Each named move below is a turn or a mirror, shown by a few rows before and after it. Which moves, in which order, take the first row of each later pair to the second? The first pair is answered.
K_898:
[ 14.3 -12.3  11.2 -19.8   3.9  -1.5 -29.8  -4.5  -3.1  -9.3  -3.9  -2.9] |-> [  0.0   3.0  -8.6  -1.6  25.0  19.9  -1.2  16.3 -13.8  10.9  -8.7  -7.2]
[  8.6  -6.8 -15.5  -3.7  22.4  11.2 -20.6   6.7  -5.7  13.1  -9.9  17.7] |-> [ 12.7 -11.9  -9.9  -8.6  15.0   5.1 -29.3  -0.5  -2.3   6.5  -7.6  18.7]
[-10.7   2.2  -7.4  24.0 -11.0 -17.3  18.6   5.8   4.1  -8.0  22.9   6.9] |-> [ -6.3  -1.9  -2.9  21.3 -15.1 -22.6  11.9   0.7   6.9 -11.5  23.3   6.8]
[ -3.3  28.6  30.1  -9.5 -21.3   9.4  20.1  -6.1   0.3   1.2 -21.1 -22.6] |-> [ -2.5  27.5  31.6  -9.5 -22.4   6.1  18.0  -7.3   0.3   0.4 -20.4 -23.8]
K_10:
[ 22.4  16.6  11.6 -36.5  20.6  25.7 -22.4 -10.6  -0.8  32.7 -26.1  23.8] |-> [  6.4   1.8 -29.8   0.5  44.9  18.5 -11.3  15.7 -10.1  26.0   4.2  43.1]
[ 16.6   3.4   4.5 -21.2  10.3  -7.3  -7.5  11.1  18.3   6.0  -5.2  18.8] |-> [ 13.7  -2.1  -4.4 -10.6  16.2 -10.6  -5.1  16.9  15.9   4.6   3.5  23.6]
[  9.2  13.4   8.8  -9.5 -10.4 -19.8   2.6  -7.7   5.5 -16.7  17.3   8.4] |-> [  6.9  10.2   1.2  -1.8  -5.8 -19.9   5.6  -3.5   3.5 -16.9  23.5  10.2]
[-12.1  -8.7   3.2  -6.2   0.5  14.2 -30.2   3.8 -18.1 -11.7  -0.5 -12.9] |-> [-13.7 -10.6  -0.9  -1.9   3.4  12.6 -29.4   4.6 -19.5 -12.6   2.0  -9.8]
K_930:
[-10.0   1.2  -0.3   3.8  13.2   1.3  10.9   3.1  13.1   7.4 -12.2   2.1] |-> [-13.9  -6.0   0.1  -5.3  11.4   7.3 -10.2   2.5   2.4   2.0 -14.6  -4.8]
[  6.6  -7.8  -3.8  -2.4  20.9  11.1 -10.8  -2.4 -11.0   5.1  -9.0  12.6] |-> [ -6.7  -2.3  16.6   3.0  -4.4   3.2  -7.0 -13.9  -9.2 -20.1  -1.1 -12.6]
[-29.1 -29.2 -16.1  20.1  11.9 -32.4 -24.9  21.4   2.3  -9.2  44.6   1.5] |-> [-30.6 -22.4 -12.7  29.3   9.5 -38.0  -8.8  18.7  10.9 -11.1  45.8   1.6]
[-13.1 -21.2 -13.4  14.4 -21.4 -19.0 -22.5 -12.1 -20.4 -51.2  32.4 -13.3] |-> [  6.6  -0.6 -28.6  37.4   1.0 -32.2  36.3  -7.1   8.5 -15.7  35.5  22.3]
K_929:
[-8.2 -4.4 -5.4  2.8 -3.0 -9.8 21.8 -2.6 -0.4 -5.7 -5.9 -2.1] |-> [-13.8  -9.2  -5.2  -0.4  -4.0  -6.4   9.6  -0.7  -8.0 -13.2  -7.2  -8.5]
[-11.5  13.3  19.4   8.0 -23.2 -19.6  15.5 -11.8  20.3  -9.0  11.6 -16.7] |-> [-19.4   4.7  17.5   2.8 -25.7 -13.1  -1.6  -9.6   7.3 -20.9  10.4 -26.4]
[ -2.5 -16.1 -16.1   5.4  11.5   4.7  -7.3  20.9 -13.4   6.6   1.1  28.6] |-> [  2.1 -13.6 -17.1   8.5  13.0   2.1  -1.2  19.9  -9.4  10.7   0.2  32.8]
K_491:
[ 26.6  10.6  -6.7 -18.3  13.7  14.5 -19.3  17.2  -5.8  24.0 -15.5  23.0] |-> [ 34.2  -2.6  -8.5 -13.3   4.3  -8.3 -25.0   9.0   7.0   9.3   2.4  35.7]
[ -8.9  -0.8   6.8   3.7  -5.9  -0.7  17.1  -3.4   9.5 -13.1  -9.6   8.9] |-> [-11.8   2.8   6.8   2.1  -3.6   5.0  19.1  -1.1   6.1  -7.8 -16.4   4.2]
[  4.5  -1.2 -19.4  28.2  -4.5 -11.9   8.3  12.1  24.1 -32.7  24.0  12.5] |-> [ -9.3  16.8 -15.3  34.1  -1.6   2.9  27.2  19.0  17.0 -25.5  15.3  -4.0]
[ 11.7  16.5  -2.1 -14.9   9.7  16.6   0.6   7.9   7.5  25.0 -24.7   3.8] |-> [ 21.7   2.4  -2.1 -19.6   9.0   6.2 -12.1   1.9  13.5  18.7 -16.6  15.9]

Between the rows of a pair lie 2 to 3 moves.
[  3.3  -3.1 -14.5  -4.7   8.9  -2.2 -15.4  -9.2   8.8 -12.8  22.8   7.2] |-> [  3.1  17.2   9.1 -15.9  -6.2   3.5  -1.1 -19.0  14.1  -7.8   4.7 -13.5]
K_491, K_898, K_10
[ -4.1 -19.7   6.5  -5.1 -18.1  -0.6 -31.3 -17.1  -5.7 -11.7   9.9 -13.4] |-> [-24.3  -9.3  -3.5  20.8 -13.3   1.9  -2.4  -3.7 -11.9 -12.9  18.4 -23.5]
K_10, K_491, K_491
[-22.0  23.6  -3.7  29.6  13.7   8.6  40.9  17.2 -14.9   6.2   0.2 -23.3] |-> [ -2.1  19.5  33.9   8.0 -25.4 -21.3  27.8 -18.7  12.1 -15.0   1.2 -28.7]
K_898, K_929, K_491
[ 16.6  -7.8   0.4  -6.6 -11.0 -34.1  -4.4 -22.2  23.1  -9.6   6.8  12.8] |-> [ -9.3  17.0  -8.8  21.1  -1.6 -17.9  39.5  -4.8  12.3   3.4   3.6  -4.1]
K_491, K_898
[ -1.1  -1.8  -5.8   8.7   6.5 -12.1   7.6   7.5   6.4  -7.9  16.6   7.6] |-> [  9.9   8.6   1.6 -10.8  10.4  -0.3   7.4   2.7   6.8  13.4  -4.3   7.5]
K_10, K_930, K_898
[ 22.4  -8.9  -5.9  -7.8  11.9  -5.2 -14.7  -1.8   9.9  12.3   9.5  14.9] |-> [ 11.3  -6.4   5.3   3.3  -8.8 -18.7  -7.4  -9.9  13.3 -12.5  21.9  -1.1]
K_491, K_930, K_930
[-40.8  25.2  14.4  26.9 -12.3   6.0  21.8   9.6 -26.0 -27.2  13.3 -30.8] |-> [  7.7  43.9  30.8 -20.1   3.1  22.1  23.6  -5.4  -4.0  29.8 -34.4  -4.6]
K_930, K_10
[ -7.9  22.5  13.8 -14.5   0.4  22.3   8.7   0.4  -7.4   9.5 -24.8 -36.4] |-> [-12.9   0.1 -27.4  30.9  22.3  -6.0  21.9  18.5  -1.0  -3.2  22.7   1.6]
K_898, K_10, K_929
[  6.3 -21.1 -20.1  26.1  14.4  -1.9  11.2  11.5  33.0 -22.2  -3.1   8.1] |-> [  7.4  -9.0  -6.0  -6.9  14.7  31.9  -6.7  12.3  15.1  -6.7 -40.8 -15.3]
K_10, K_898, K_930
[  4.5 -21.7  -8.1  -4.0  15.2 -12.8 -19.5  -1.3 -10.2 -13.8   7.6   8.2] |-> [  7.0  -8.2  18.2 -12.7  -3.9 -18.7 -12.5 -18.5   0.5 -20.2  -0.6  -7.6]
K_491, K_10
[  4.4  -7.3 -14.8 -10.6  13.3  12.1  -7.4   4.0  -6.9  11.8  -0.3  13.1] |-> [  5.8  -1.8  13.3 -13.4 -17.3  -5.5  -4.5 -16.9   7.7  -8.0   2.8  -3.1]
K_491, K_10, K_930
[ 13.9  -1.4  20.6 -14.8 -13.5 -12.5 -31.8  -7.6  -4.9  -9.2  11.5  11.4] |-> [-10.1   6.2  -1.3   0.0   8.4  16.4 -25.6  19.1 -32.6   1.4   5.8  -4.9]
K_929, K_898, K_929
[  2.6 -22.4 -19.4  37.2  25.8   4.3 -27.1  -5.4 -34.0 -31.9   2.6   0.2] |-> [ 19.2  -9.2  -5.0   4.1  31.1  29.2 -33.3 -10.1 -33.9  -1.6 -32.9  -2.7]
K_10, K_898, K_491
[  2.7   4.6  19.1 -25.6  -6.3  24.7 -22.8  -6.9  -7.1  17.4 -34.6  -7.6] |-> [-11.8 -21.5 -27.1  25.3  16.6   0.9 -15.8  17.6  -9.3  -1.9  16.9  24.3]
K_10, K_491, K_491
[ -7.2   2.4  -4.4  -3.6 -17.0 -23.9   4.7  10.3   3.5  -7.3  24.7  -8.2] |-> [ -7.0   2.6 -21.9  -0.9   3.4 -12.0   8.0  21.9  -3.1   9.0  19.4   1.8]
K_898, K_929, K_930
[ 32.1  -5.9  46.6  -8.9 -30.3 -29.0   0.2 -40.0  43.3   1.1   0.4   9.9] |-> [ -6.9 -13.2  47.1  -8.9 -43.8  -6.2 -31.2 -28.8   2.1 -32.8   1.6 -37.1]
K_491, K_929
[-21.1  -9.8  -8.8  27.9   1.0 -11.1   5.5   4.7 -10.1 -14.9  14.7  -5.6] |-> [-26.6  -4.0  -1.3  23.6  -5.8  -5.4   9.4   2.7 -12.9 -16.1   6.9 -17.9]
K_898, K_491
